One turn moves every row onto another: examples first, then more rows asked
Z_853: [  0 -10 -10   7  10   4  -3 -23   4  -8   0   1 -13   5   0 -13 -10   4
   2  17   9  -6   5   3  -1   0  -7  12   2  15  -5   8  -6]
Z_672: [ -3 -16  11   3   3  -6  -9  -7  14   6  -1  12  -4   0   0  -8   7   5
   8  11  -8   8  -1  -2   7  -5  -8  12   4 -10  -3  -5  -4]
Z_716: [ -3  -3  -3   1  -1  -6  11 -17  15   6  -5   5   4 -13  11   2   9   6
   7  11   8   5  -4  -1  11   3 -16  -7   0   1   1  -6  -5]
Z_297: [ -6  -2  -9  -1   1   9 -11 -10  -5  -5   3   3   0  -1 -18 -13 -10   1
  -4   6   5   0  10   5   2 -15  -9  -2  11  18   2   4 -12]
Z_576: [  1   5  -4   7  -8   6  -2 -14   6   1   5  -4   2  -4 -23 -12  -6  -2
  -5  -2   0   1   8   3  -8  -9 -10  -5   7   5  -5   4 -17]
Z_721: [  8 -15   4   7  -8  -2   2  -8   7   4  -2  -1  13 -11  -4   6  -7   2
  -2   6  10  11  -8   7   5  -8  -6  16  -4  13   2   4  -5]
Z_310: [-14  -8  -2   2  -8  -5   1 -12   6   7   7   1  -1 -14  15  -1   2   1
   0  10  -4   0 -15   2  15  -6  -2   1   1   3 -14 -12  -1]
Z_564: [ -3 -10  -3   4  -6   3   5  -9   3   1   1   0   9   1  13  -5   2  11
  12   5 -10   9  -3   4   0 -12   1  19  -6  -9  -8  -6   2]
Z_768: [ 18  -2  -3   4   0   0  14 -13  -2  -9  12   1 -10  -2  -9  -8  -1   0
 -16   6   3   3  10   2   2  -7  -6  15   1   3  -8  -3  -7]
Z_273: [ 16  -5   1   5  -3  -4  14 -16   5   1   7   1  -6   1  -2  -6 -13  -2
   2   7  17   0  -4   5   4  -1  -9 -12  -2   6 -10  -2 -10]
Z_209: [ -6 -13 -12 -10   1   1  10 -16   3  -4   7  -2  -8  -7 -13  -6  -5  -2
   2  19   7 -11 -11  -4   8  -6  -6   9  -4   7  -9 -13 -13]
Z_392: [  4  -6  -9   3   6   1   8  -8 -10 -13  12   4  -8  -4  -3  -3 -10  -3
  -9   0   4   1  11   4   1  -7   0  19   2   8 -14  -6 -10]
Z_81: [  0  -3   2  -4  -6   9  -5 -12   7  13  -1  12  -4  -5  -3  -7   0   0
  12  13 -10   9   4   2  12 -11 -19  -8   9   9  -4  -6  -2]
Z_725: [ -2  -5  -6  -1  -1   8  -6  -9  -4  -7   4   1  -6  -9 -20 -14  -5  -5
 -10   2   5   2  -4   7   1 -18 -16  -4   9   7   4  -1 -12]
Z_388: [ -7  -5   2   0  -3   6   2 -16   8  16   6  -1  -3  -8   0  -9  11  -5
  14   3  -4   7   0   2   4  -8 -21 -14  -1   5  -6  -6 -11]
Z_870: [ -6   5   0   3  -4   3   2 -10  -1  -7   9   0   4  -5 -18  -8 -13  -3
   4  -6  10   2   4   4  -2 -15  -9  -9   5  10  -6  -1 -17]
Z_981: [ -9 -12  12   3  -3 -12  -7  -9   5  -3   2  -5  12   2   2 -20  -7   4
  -7   4   8   2  -4   8   8  -2  -4  15  -9  15  -7   2  -5]
Z_699: [-16  -5  -7   5   1   9   1 -16   1   8   2   6  -4  -7   5  -4   0  -7
  10   0  -4  -1 -11   8   8 -11 -22  -7   1   3  -3 -10  -1]
Z_549: [ 10 -12  -2   1  -4  -3  -3 -11   4   5   2   4  -7   7 -14 -11 -12  -8
  -1   9  -6  -2   5   2  -5   1   2   8   3  -5 -20  -7 -13]
Z_979: [-10 -17  -1  -4   8  -3   0  -7   7   2  -1   4   9  -4  14 -19   0  17
   0   8  -3   4  -6  -3   8   7  -8   4  -7   2 -10  -8  -5]
Z_347: [  6 -12   6  -7  -1  -9  -4 -10   4   3 -13  -5  10  -7  -3 -13  -4   5
  -5  -2   4  12   6  14   7   5  -5   9  -3   2   8   2 -10]
Z_135: [ -6  -1   2  -1  -9  -1   5 -18   4 -10  -8  -6  13 -19   4  -9 -10   4
  -3   2   9   5  -5  14   6  -6 -12  20  -4   7  -8  -2  -2]
Z_457: [  6  -2  -2   2  -7   4  12 -14   2  -3  -2   3  13  -7  27  -9   2   5
   7   8  -1   8  -7  -1   3  -7 -11  11   0   4  -9  -6  -4]
Z_734: [-10   4 -13   0  -3   4  -1 -17   0  -8   5  -4   0  -2 -22 -14  -5   2
  -9   7   4  -6   0   5   3 -13 -12  -4   5  12   4  -1  -8]
Z_102: [  9  -8   0 -11   8   2  12   0  -4  -7   8   7 -10  -4  -7  -8  -2   0
 -11   0  10  -2   9  -2   6  -4  -3   8  -3   9  -7  -5 -17]
Z_523: [ -7 -13  -3  -9  -9  -9   3  -4   3   3  -7  -6  21 -10  -2  -7   1  -8
  -9   6  12   5  -3   8   3   0  -8   7  -8  10  -9  -8 -13]
Z_394: [ -4 -13   1 -13  -4  -6   4   0   7   1  -4  -1   7  -4  11 -12  13   9
   0  18   0  13  -4   0   5  -6   0  -1  -7   2  -9  -7  -3]
Z_7: [ -5  -2  -2  11   0  -3  -7 -21   9   3  -5   8   5   4  17 -16  -1   8
   3   8  -7   1   8   8   7   3 -14   8   6  -5 -10  -2   3]
Z_719: [ -6   8   2   3  -5   3  -5 -15  -2  -8   6  -4  -5  -5 -15 -14  -9  -7
  -3  -7  -2  -1   0   2  -3 -12   0   0  10   9  -2   2 -18]
Z_405: [ -3   2  -6  -8  -5   1   6 -19  -6  -5   1 -11 -11  -1   7 -13 -11  -5
   7   0   5  -5   5  14   1  -6   8   2  -2   2 -16  -5 -12]
Z_840: [  3  -3  -6  -6   7   0  10  -4   2 -11   2   3  -8   3 -11  -9  -2   6
 -11   5   9  -2  22   6   0  -1  -2   9  -5   7 -13   2  -7]
Z_536: [  1  -6  -7  -1   7   3  14  -8   0  -8   7  -3 -13  -3  -5  -8   3   0
 -19   0   8  -9   4   3   0   0  -1   9  -8   6  -7   1 -11]
Z_968: [-22  -3  -3  -4  -1   0  -5 -12   4  -1  -3   1   4  -2  21 -10   8   0
  14  10   2  -1   6   4   4  -9  -6  10  -1   4 -15  -5  -6]
Z_217: [ -6   3   9   1  -1  -5  -9 -15   9   2  -4   9  -8   1  -1 -12   4  -9
  11  10 -12  11   6  -2   3  -3 -13  -6  12   8  -4  -4  -6]
Z_718: [ 12 -13  -5 -14   3   6   3 -11   0  -7  -7   1 -13  -5 -10  -9  -2  -3
   9  17  13   8   8  11   0 -14 -13   6   1  -4  -2  -2 -10]
Z_687: [-16   5  -4   6  -4  -2  -7 -18   6  -2  -5   8  -7   7  -2  -7   2  -6
  10  12 -12   3   2   8   4 -11 -11   0   6   5  -4  -4   9]
Z_686: [ -2 -13  -4  -2   8 -10   2  -5   3  -4 -12   5   8   7  18 -13   9   5
   2   8   1  11  -1   2  -1   3  -6   3  -3  -2   4  -4  -4]
Z_130: [  1  -8   2  -2  -8  -1  -3 -14   2   0  -6   1  20   2  -5 -11  -6  -1
   3   5  -2   1   4   6   4  -7  -6  32  -2   5   1  -5  -9]
Z_562: [  6  -9   0  -5  -7  -6   1  -5   2   9  -3  10   8   2   9   0   6  -1
  14  10   3  13   7   7  12 -13  -9  -2   4  -6   0 -11  -4]
Z_97: [-27  -1  -3   6   5  -5  -4 -16   5   0   3   2  -4  -1  -1  -5  -1  -5
  16   1  -5   4  -1   5   2  -4 -11  -7  -1   4 -10  -9  -1]
Z_198: [  9  -2 -12  -2   1   5  19 -13  -6  -5  15  -3  -4  -7  -7  -3  -5   7
  -6   2   9   1  16   6   6  -7  -4  10  -5   8 -10  -5  -9]
Z_532: [ 5 -7 -1  5 -4 -5  8 -9  9 -2 -4 12 11 -8  8  2 -7 12  7 11 -8 15 -6 -4
  4  0 -3 10  3 -2 -8 -8  1]

Z_981 goes to Z_130
Z_457 goes to Z_979
Z_273 goes to Z_209
Now find these:
Z_716 goes to Z_310
Z_768 goes to Z_102
Z_297 goes to Z_576
Z_388 goes to Z_699

One turn moves every row onto another: examples first, then more rows asked
Z_322: [  3   2 -12   2   3 -15  -5  -1   4   1   0 -11   8   6  15  10   8]
Z_636: [-4  6  3 -6 -2 -7 -6  9 -9 11  4 -1  8 -6 -2  2  1]
Z_314: [  6  -5   0 -15   0  -4  -7  -3  11   0  15  -3  -7   8  -5   2   8]
Z_116: [ -8  -3  -8  -8  13 -15  -8   0  12  -1   1   5   9  -6  -7   7   4]
Z_932: [-11  -8  -3  -2  -1  -4  -5  -3  15   5   2   7   8  10  -2   4   7]
Z_884: [  0  -2  -9  -3  12 -11 -16   3  12  -6  -3  10  13   4  -6   3  -3]
Z_82: [ -7   8  -5 -12  -7  -4  -2  13   1  -7   3  11   7   3  -2 -11   2]
Z_756: [ 12   5  -5   2   6  -8   0   9  -4 -12   4  -2 -11 -14  10   1  -2]
Z_357: [  6  -2  -3   7  -8   1   7   0  -4  -7   7  -1 -14   0   9   5  -5]
Z_749: [ -1   5   3  -9   4   6   0   3   4 -11  -6   9  -1 -11  -2  -3  -9]
Z_401: [ 10  -5 -11   0   9  -1 -19  -2  -2  -2  -1  -2  -6   4  17  12   6]
Z_745: [  7  -7 -14   1  -2  -4 -12  -4   4  -3 -10  -7 -10   4   5  14   3]
Z_181: [ -2  -2   2  -6   1   5  -4   8   2 -10   3  19 -10  -6  -3  -5  -2]
Z_999: [  4  -4 -13   0   8  -1  -4  -3  13 -22  -5   6  -9   8   8   5   7]
Z_669: [ -8   9   1 -11   6  -2   2   8  -2 -11  11  13   9  -3   0  -1   0]
Z_354: [  2   0  -7   6   5 -13  -3  -2  -1   0   0  -6  -2  12   4  14  16]
Z_760: [-11  -8  -9  -8   2  -9 -19  -5  10   1   2   2   1  10   4  -4   1]
Z_473: [  1   1  -6  -5  -8   2   4   2  -8  -5   8  -3 -14  -3  15   4   8]
Z_179: [ -5   0 -13  10   5  -8  -2   8  -5  -8  -7  10   4 -11  13   5  -5]
Z_519: [ 14   3 -10  -1   0  -1   1  17  -3  -6   9   8  -1  -9  14   2   4]

Z_314 goes to Z_636
Z_181 goes to Z_473
Z_401 goes to Z_760
Now find these:
Z_745 goes to Z_932
Z_357 goes to Z_354

